Where one turn sends some rows of the set: a few examples, then the rows asked:
Q_46: [-39  -5   0 -16  53 -26  26  48 -19   5  -2  15 -14  -4   0 -43 -15  26
  21  -3   8 -10  25  16 -16 -36  28]
Q_785: [-16  -7  12 -26  10  31  10 -15 -54   7 -26 -29 -12  28  18 -15 -10 -16
  35 -17  -7 -47 -23 -35   4  -8 -21]
Q_238: [ -5 -44   8   3   2  25  -1 -35 -59  -3  -1  -7 -19  46  -6   7 -27 -22
  35 -15   2  -7  24  -2 -25   2 -44]
Q_462: [ -9 -16  11  -1  34  23 -13  25 -43  -8  -6 -14  16  31  22 -21 -30 -67
  11  12 -21 -19  13  -4  -6 -15 -28]
Q_411: [  4 -27 -15  16  13  57  14 -18 -16   6   9 -39 -23  36  22  23 -14  15
  30 -10   1 -17  46 -13  -2   0 -34]
Q_868: [-12   1  14 -20 -45 -27  -2  27  -5 -43  16  28 -11   4  10   2  26 -17
  -6 -44   1  41 -19  15  14   3 -28]
Q_398: [ -5  -8  28  31   4  16 -12   5 -29  24  25 -27   0  14 -36 -28  -7 -48
   3   1 -35  -6 -21  -7 -47 -20 -17]
Q_255: [-12 -43   6   0  23 -42 -12  51  -1  33 -32  48 -40  19 -14 -21 -22 -14
   6 -16   7   8  17  10 -20 -20   8]
Q_197: [ -2 -27 -15  17  25  -1  32   3  14   4 -37   3   5  15  -8  13  -9  48
  45 -10 -12  -1  44  26 -22  -6  17]
Q_828: [-15  -9  -1  -2  35 -47 -23  31  -1 -11 -38   8   1  -6  43 -11 -10 -22
   7  -1 -14   6  34  31   9 -29  22]
Q_18: [-12  21  -9   6  -9  27  18  -3  22 -19  24 -18  -4   4  -9  11  33  32
  25 -38 -31  23  45  10  21  13 -17]
Q_748: [  9 -23  23  26  17 -33 -43  14   1  -8  10 -11 -45 -17  22  -8   3   1
 -12   9  -4  17  10  36 -39 -56  16]
Q_377: [-21 -37   6  11  35 -30  -2  -1 -20 -23 -20  22 -16   7 -33   0  -6  18
  26 -13 -14   9  40  48 -14  -1  25]
Q_144: [-35  16  15 -31 -46  -7  23 -19  11  38 -14  14 -11  13  24  -7  31 -12
 -15 -44  -2  24  12 -19 -28 -35 -34]
Q_631: [-13   6  13  14 -44 -44 -11 -35  -1  35   5 -25   4  -3  29   7  12 -19
   2 -48  -8  29 -26   7 -28  -9  -3]
Q_833: [-43 -23  13   2  43 -24   0   9  -2  13  -3  -5 -42 -22  14 -12  20  12
 -30   3  20  -3  19  15  -1 -44  45]
Q_669: [-20 -45  16   8  15  19 -20   0 -45  12  19 -14 -24  31  15   7  -6 -54
  -6 -19  19 -17 -29 -22  18  19 -19]
Q_357: [ 13  31 -27 -21  -4  18  21   4  42  48  45   0 -45  -9   7   0   9 -18
   6   1  20 -13 -19  -9 -19  25  24]
Q_45: [-35  10   4  -9 -20 -10 -17 -33 -10  -8  30   2 -32  13   2   5  25   2
   8 -56 -15  37  50  17  17  13 -31]
Q_751: [-35  23   9 -51  -6   2   0  -3  20 -21   5   9  -7   5  53 -14  53   4
  15 -45   4  22  13   5  -6 -16 -33]
Q_341: [ 35  21 -20 -19 -11   1  27  10  28   4  16   2 -37 -21   5  10   2  -1
  15  22  20 -20 -40   5 -18  17  44]
Q_321: [-12 -16  32  -6  -8  35  27  -1 -48 -25  -7 -18  -2  10 -22 -10   0 -25
 -10  19 -13 -30 -32 -18 -22 -33 -13]
Q_898: [ 38  27 -32 -28   1  -5   7   5  32  37  27   5 -42 -11   9  10  -7  18
  -5  -2  23  -8 -32  -3   2  37  14]
Q_417: [ 53  10 -17 -30  19  16  -1  19  32   5  10  15 -39  -3  -5   9  -1  11
   2  23  18 -18 -41   5 -24  29  10]
Q_171: [ 48  19 -20 -29 -14  28  16  13  34  25  14  16 -52   5   3   0  -4 -21
  19  21  18 -25 -23 -11 -45   0   2]
Q_951: [ 38  20 -29 -31   4  22  17  14  30  41  33  13 -26   7  -6   0 -13  -5
   2   5  24  -9 -28  -8 -34  35 -17]
Q_638: [-28  35  -3 -17 -25 -24  -4   4 -11   9   2  -8  30  14  38  -9   0 -49
   5 -43 -26  28  18  -2  23  -2 -29]

Q_669 moves to Q_868
Q_828 moves to Q_462
Q_951 moves to Q_898
Where do these go?
Q_341 moves to Q_171
Q_377 moves to Q_238
Q_785 moves to Q_751
Q_18 moves to Q_197
Q_144 moves to Q_833
Q_631 moves to Q_748

